In the rows, zero is written as 128.
A state moves one step at a time under one of 6 hidden systems, and each row is a state written as 22 numbers. Each run below is a few steps of one system.
run 1, J25:
[[111 111 137  89 125  78 145 106 131 130 118 113 122 138 138 113 140  71
  109 114  77 126]
 [121 153 144  93 170 118  96  97 111 124 158 155 138 127 122 126 157 158
  120 101 141  92]
 [158 121 126 132 120 140 134 131 121 120  72 137 139 142  80 164 110 173
  128 117 142 120]
 [145 119 141 127 100 108 158 134 122 106 116 131 111 142 128 132 110  74
  100  99  98 132]
 [132 148 150 111 149 112 123  99 126 113 160 100 125 137 126  89 156 129
  119 111 120  91]
 [125 112 119  96 150 112 123 102 134 137  81 125 151 136  96 147 137 170
  137 134 131 111]
 [131 126 132 114 114 116 139 133 107 121 106 173 127 126 120 174 114 107
  104  96 118 134]
 [159 154 162 144 121 130 126 133 112 102 152 116 113 147 112 103 130 123
  108  97 130 102]]
run 2, J492:
[[ 88 163 165 158 130 147 110 201 102 155 157 189 121 122 158 122 113 149
  136 140 196 124]
 [172 145 108 176  79 155 176 162 140 110 113  87  97 123 115 163 105 175
  145 149 121 116]
 [161  73 112 127 111 138 115 127 192 131 152  84 137 145 129  76 120  80
  126 144 109 144]
 [ 80 146 132 145 170 151  93 127 131 141 176 140 138 117 161  78 144 137
  151 152 182 130]
 [122 150 100 159 121 157 130 161 116 152 105 134 119  95 138 180 117 179
  155 165 143 154]
 [170  89 134 139  73 135 135 190 168 146 128 127 120 144 124 132  95 111
  119 134 120 134]
 [126 130 144 155 129 142 138 130 158 105 176  95 116 148 137  57 127 117
  139 133 159 105]
 [115 140  85 152 157 161 109 102 130 137 136  97 138  97 140 122 145 150
  156 168 135 161]]
run 3, J483 (8 x 22):
[[124 135 106 122 158 135 119  82  98 118  78 145 150 114 106 164 131 142
  126 116 128 155]
 [123 163 163 121 154 125  97 119  76 123 118 161 140 127 118 128 139 118
  103  87 136 130]
 [116 127 141 110 137 110 157  85 121  88 127 159 127 151 110 130 122 117
  113  83 141  96]
 [118 122  99 114 166 129 126  53 116 104 100 131 148 120 110 139 140 129
  129 116 126 144]
 [136 157 137 112 162 131  83 106  89 129 127 156 144 116 112 149 152 144
  111  99 124 131]
 [129 136 147 116 129 118 144 113 103  98 110 178 129 144 106 156 112 129
  106  82 146 108]
 [106 128 119 129 156 127 144  68 104  94  94 128 139 132 116 121 126 106
  124 108 135 144]
 [126 153 133 102 173 121  93  82 101 122 138 134 145 120 116 125 159 138
  118 102 119 120]]
run 4, J492 (8 x 22):
[[114 145 156 154 197 143  53  95 105 149  87  42 169 147  99  12 164 124
  142 154 152 159]
 [119 113  70 134 157 193  94 102 134 123 146 233 162  95 128 202 104 170
  142 126 196 163]
 [103 137 136 119  56  84 192 219 140 160 144 146  71 113 186 184 112 127
  131 153  88 104]
 [184 135 182 168 107 129 124 158 125 121  89  33 122 173  82  45 122 111
  115 124 119 119]
 [141  96  81 132 175 183 101  40 168  86 182 142 160 129 113 101 127 130
  142 120 173 132]
 [ 50 142  96 109 145 109 130 147 125 179 150 158 119  74 199 168 151 142
  158 174 118 150]
 [158 145 174 157  89 128 113 225  95 166  62 119 123 142 103 139 109 144
  116 135 127 143]
 [185  96 128 149 101 161 157 111 177  74 164 128 122 166  90 107  93 124
  120  99 155  94]]
run 5, J273:
[[160  95 141 147  83 132 126 167 163 127 165 100 112 143 148  77 109  44
  103 125  98 151]
 [ 38 121 135 123 151 105 143 140 139 157 140 141 124 131 177  80 128 117
  157 166 171 126]
 [133 138  96 120 155 154  85 126 136 161 141 138 145  97 122 165 152 213
  159 162 146 121]
 [197 129 128 152  75 150 122 195 130 140 128 132 110 120 119 177 107 135
  111 122 100 140]
 [118 116 158 169 101 141 155 164 137 111 143 132 112 158 138  72  90  78
  121 125 168 131]
 [ 92 111 113 124 166 134 104 101 158 143 169 110 142 121 155  74 149 129
  154 163 153 129]
 [121 128 107 103 126 119 103 160 137 180 129 134 129  96 148 176 150 173
  144 164 104 135]
 [158 136 138 162  90 153 138 185 117 125 115 158 117 132 114 166  94 153
  122 123 156 128]]
run 6, J483, 8 rows:
[[146 153 118 167  92 153 165 196 147 142 125 107 100 121 125 171 112 236
  168 178 162  90]
 [137  79 155 137  86 107 116 204 146 183  53  90 137 159 116  91 100  77
  119 157 107 170]
 [109 136 130 147 111 131 137 154 157 128 228 110  95 111 201  74 134  65
  129 147 116 135]
 [134 119 102 131 113 135 162 146 183 142 146  81 107 127 130 135 131 217
  176 184 141  80]
 [161  79 118 127  96 137  82 193 156 191  83 110 147 125 122 138 115 118
  130 166 103 173]
 [124 154 149 173  88 145 137 200 124 136 184 131  90 116 184 110 114  83
  120 139 128 146]
 [105 124 135 147 106 113 182 152 165 131 128  70  98 148 135  88 121 163
  165 173 147  87]
 [147  73 107 109 120 127  90 149 183 175 129  88 145 127 131 105 139 119
  143 170  95 151]]
run 7, J580 (8 x 22):
[[136 115 167 106 109  99 141 141 144 119 159 130 111 155 132  88 127  89
  104 101 118  88]
 [128 150 125 100 158 107 112  80 104 125 121 102 133 110 128 132 166 123
  119 111  80 129]
 [108 101  91 103 138 128 115 126 144 159 121 166 145 103 144 173 132 134
  138 146 123 157]
 [124  98 153 110  97 104 152 168 141 139 102 159 122 155 117 137 100 121
  116 116 139 105]
 [158 133 159 114 126 108 105 133 116 136 111  90 132 142 106  96 148 103
  105 110  91 123]
 [129 116 103  98 148 127  97  98 148 138 173 131 136 104 151 128 158 112
  127 130  98 140]
 [ 95 109 112  96 126 105 162 114 137 125 116 172 126 127 135 168 119 132
  130 123 132 112]
 [134 126 154 120 115 104 119 160 107 150  66 128 136 140 107 141 121 122
  113 121 113 134]]
run 8, J37:
[[137 111 138  99 159 102 131  49 112  92  67 110 155 159  77 106 136  95
  103  83 108 129]
 [124 180 137  94 146 105 136  95  84 105 161 169 115 107 136 183 158 149
  108  81 105  88]
 [105 162 184 133 110  96 148 192  81 146  70 144 114 149 114 140 119 156
  118 118 145 104]
 [164 118 148 137 120 128 138 102 101  88  71 123 137 162  79 121 105  91
   96  75 121 140]
 [141 163 137 101 128  98 160  85 104  90 150 112 101 121 130 147 154 121
  102  89  76  93]
 [ 86 158 169  94 146  74 137 136  88 145  81 133 128 140 118 127 149 154
  123 120 132  91]
 [143 136 154 128 138 132 119 120  88 105  81 173 144 147  86 146 108 127
  101  78 149 129]
 [158 165 145 140  97 120 169 132  95  89 128 123  96 129 119 158 121 118
  102  89  96 109]]
run 9, J273 (8 x 22):
[[ 96 231 125 152 137 139 120 154  72 142 207 139  86  52 208 172 175 155
  137 143 101 134]
 [180 120 163 145  84 115 154 199 152 146  70  67 113 177  67 118 110 219
  145 150 144  65]
 [151  40 100 132 116 170  99 117 179 116 147 192 167 146 117 117  78  52
  109 107 166 178]
 [ 74 191 123 159 144 134 126 129  98 130 204 106  96  78 216  99 165  95
  143 157 111 154]
 [126 128 156 104 128  96 121 178 143 184  80  88 131 151 100 120 146 227
  159 172 138  75]
 [172  66  91 126 103 169 110 137 166 123 138 209 152 133 106 189  82 121
  113 105 155 151]
 [124 181 131 199 113 163 144 143 101  98 183  97  90  98 180 100 125  76
  126 134 118 168]
 [107 122 171 111 141  94 108 164 148 174 109  75 136 162 118  55 151 161
  148 165 143  87]]
run 10, J25, 8 rows:
[[ 18  99 159 110 148  83 138 160 144 175 120 152 133 151 176  56 120  95
  152 166 184 124]
 [125 136  74 155 183 200  73  65 112 110 155 168 163  85 134 152 131 130
  136 124 164 192]
 [183 146 113 160  74 152 128 211 140 159 137 102  99  97 139 181 120 172
  135 162  97 139]
 [ 78 103 158 148 108 113 156 176 153 142 131 119 113 159 161  57  99  76
  142 157 163 129]
 [100 128  81 138 180 158 101  56 134 112 164 121 146  96 155 102 148 111
  151 148 140 165]
 [138 141 106 124 121 139  99 169 127 178 129 129 126  87 146 183 147 182
  144 167 108 142]
 [107 112 151 158 101 139 135 198 138 147 126 165 121 144 145 114  86 107
  130 142 176 140]
 [124 129 100 173 134 170 135  97 141  95 163 104 125 117 148  93 121  94
  138 138 141 160]]
run 11, J37 (8 x 22):
[[136 133 128  88 168 119  39 124  88 178  82 151 173 102 111 159 166 137
  107 119  94 169]
 [141 120 168 127  95 137 139 178 134 111 187 207 112 152 135 132  96 101
  100  80 165  91]
 [116 145 112 176 106 130 213 115 128  87  78  71  94 138 121 130 103 150
  152 149 135 123]
 [144 139 125  98 163 110  69  93 100 150  97  83 151 108 118 118 171 104
  111 125  65 165]
 [121 120 163  81 132 106 113 141 143 132 188 196 128 146 133 125 134 131
  106  90 150  68]
 [ 97 140 119 165 111 138 193 137 115 104  80 143 112 129 122 162  90 168
  153 143 177 122]
 [165 152 133 155 129 144  93 127  91 129  92  79 132 110 115 123 140  93
  108 120  81 184]
 [147 111 157  78 123  95 122 126 158 125 181 131 123 152 124  96 147 109
  103  97 105  76]]
run 12, J580, 8 rows:
[[ 81 123 120 118 128 103 208  95 135  89 109 152 110 144 126 149 108 154
  144 123 162  85]
 [133 159 157 155 136 133  97 154  69 145  49 112 146 128 102 129 126 128
  117 126 128 169]
 [176 115 122 145 108 166  86 171 169 153 197 119 126 115 146 115 129 131
  130 147 126 133]
 [105 116 123 118 133 113 189  76 157  81 152 119 114 152 129 102 124 128
  139 118 146  79]
 [ 97 170 134 143 160 128 119 102  60 122  67 130 138 110 124 145 137 120
  123 120 127 169]
 [162 124 115 146 103 163  93 190 148 169 157 142 128 106 143 163 124 161
  139 156 130 145]
 [132  93 140 127 110 120 171 120 176 103 139 113 119 174 107  89 104 134
  136 125 158  78]
 [106 171 148 142 160 126 121  87  70 103 106 109 133 123 127  97 146  89
  113 104 120 154]]

Name the system that made each run.
run 13:
[[119  97 117 141 142 149 112 109  96 120  39 186 169 139  89 160  87 104
  112 103 163 185]
 [202 147 129 147  86 150 132 143 128  93 194 127  99 114 135 157 124  89
   91  85  79 130]]
 => J25
run 14 (2 x 22):
[[131 169 167 122 156 138  78 156  84 149 118 183 149 129 101 152 140 195
  123 109 177 101]
 [129 108 102 129  88 116 212 123 144  93  94 143 105 138 113 190  90 145
  134 120 126 108]]
 => J492
run 15:
[[128 142 124 158 125 172  97 157 135 125 221 179 119 104 175 121 120  97
  121 124 158 148]
 [127 150 122 135 109 115 202 111 134  87 127 108  94 137 116 155 125 185
  143 126 129  70]]
 => J580
run 16 (2 x 22):
[[165  75  96  82 124  97 163  51 199  96 149  51 124 148 107  93 149 112
  127 123  62  90]
 [ 46 121 133 101 205 112  74  72 106 154 111 143 168 119 152  67 160  80
  133 139 151 169]]
 => J492
run 17 (2 x 22):
[[118 195 146 138  87 101 174 181  76 135 119 128  76  97 158 196 137 144
  118 126  83 117]
 [157  91 120 109 146 132  83 142 171 178  95  78 159 142  86 106 148 203
  156 174 134 112]]
 => J580
run 18 (2 x 22):
[[155 169  99  97 155 111 129  78 134 129 138  52 118  99 110 155 189 237
  157 156  79  70]
 [ 92  36 107  90 139 102 116 117 156 167  28 154 179 154 104 123  99  82
  130 142 136 180]]
 => J492
run 19:
[[104 178 141 128 161 130 131 111  93 114 140 141 122 118 126 138 147 181
  138 121 154  95]
 [147  94 142 100 135 114 120 110 130 121  83 146 152 159  82 132 117 129
  112  99 138 111]]
 => J483
run 20 (2 x 22):
[[ 96 130 157  74 209 106  37  87 105 167 120 144 179 130 113  85 180 137
  121 119 138 125]
 [ 77 145 119 122 140 124 164 121  83 118  74 219 133 118 119 215 101 172
  135 108 178 120]]
 => J492
run 21 (2 x 22):
[[ 76 204 140 117 149  92 132 144  76 160 126 108 101  84 171 155 178 179
  145 154  94 109]
 [186 106 143 115 108 131 134 153 140 127  76 138 141 164  53 167 106 202
  125 111 150  80]]
 => J273
run 22:
[[144 158 116 164 134 169 112 128  62 116  67 170 143 104 101 199 109 150
  116 106 143 177]
 [167 107 122 170  70 155 135 211 174 157 139  88 111 131 140 119 100 139
  146 174 128 139]]
 => J580
run 23:
[[152 149 139 173 114 167 138 158 125 110 132 134 120 141 104 134 101 176
  137 128 180 109]
 [144  99  85 140 103 142 162 116 176 112 152 101 112 122 143 135 116 119
  144 151 108 140]]
 => J492
run 24 (2 x 22):
[[140 110 117 172  92 148 153 164 147 133 100 101 118 137 127 122  94 125
  141 156 140 154]
 [118 150 166 149 139 134 121 142 124 124 156 107 122 143 135  64 133 125
  129 131 161 105]]
 => J580
run 25 (2 x 22):
[[101 153 136 116 159 104 121  80 106 116 132  92 129 119 145  83 162  84
  120 119  98 139]
 [133 142 153  93 157 116  97 122 124 141 145 153 142 139 109 128 155 184
  127 112 149  75]]
 => J37
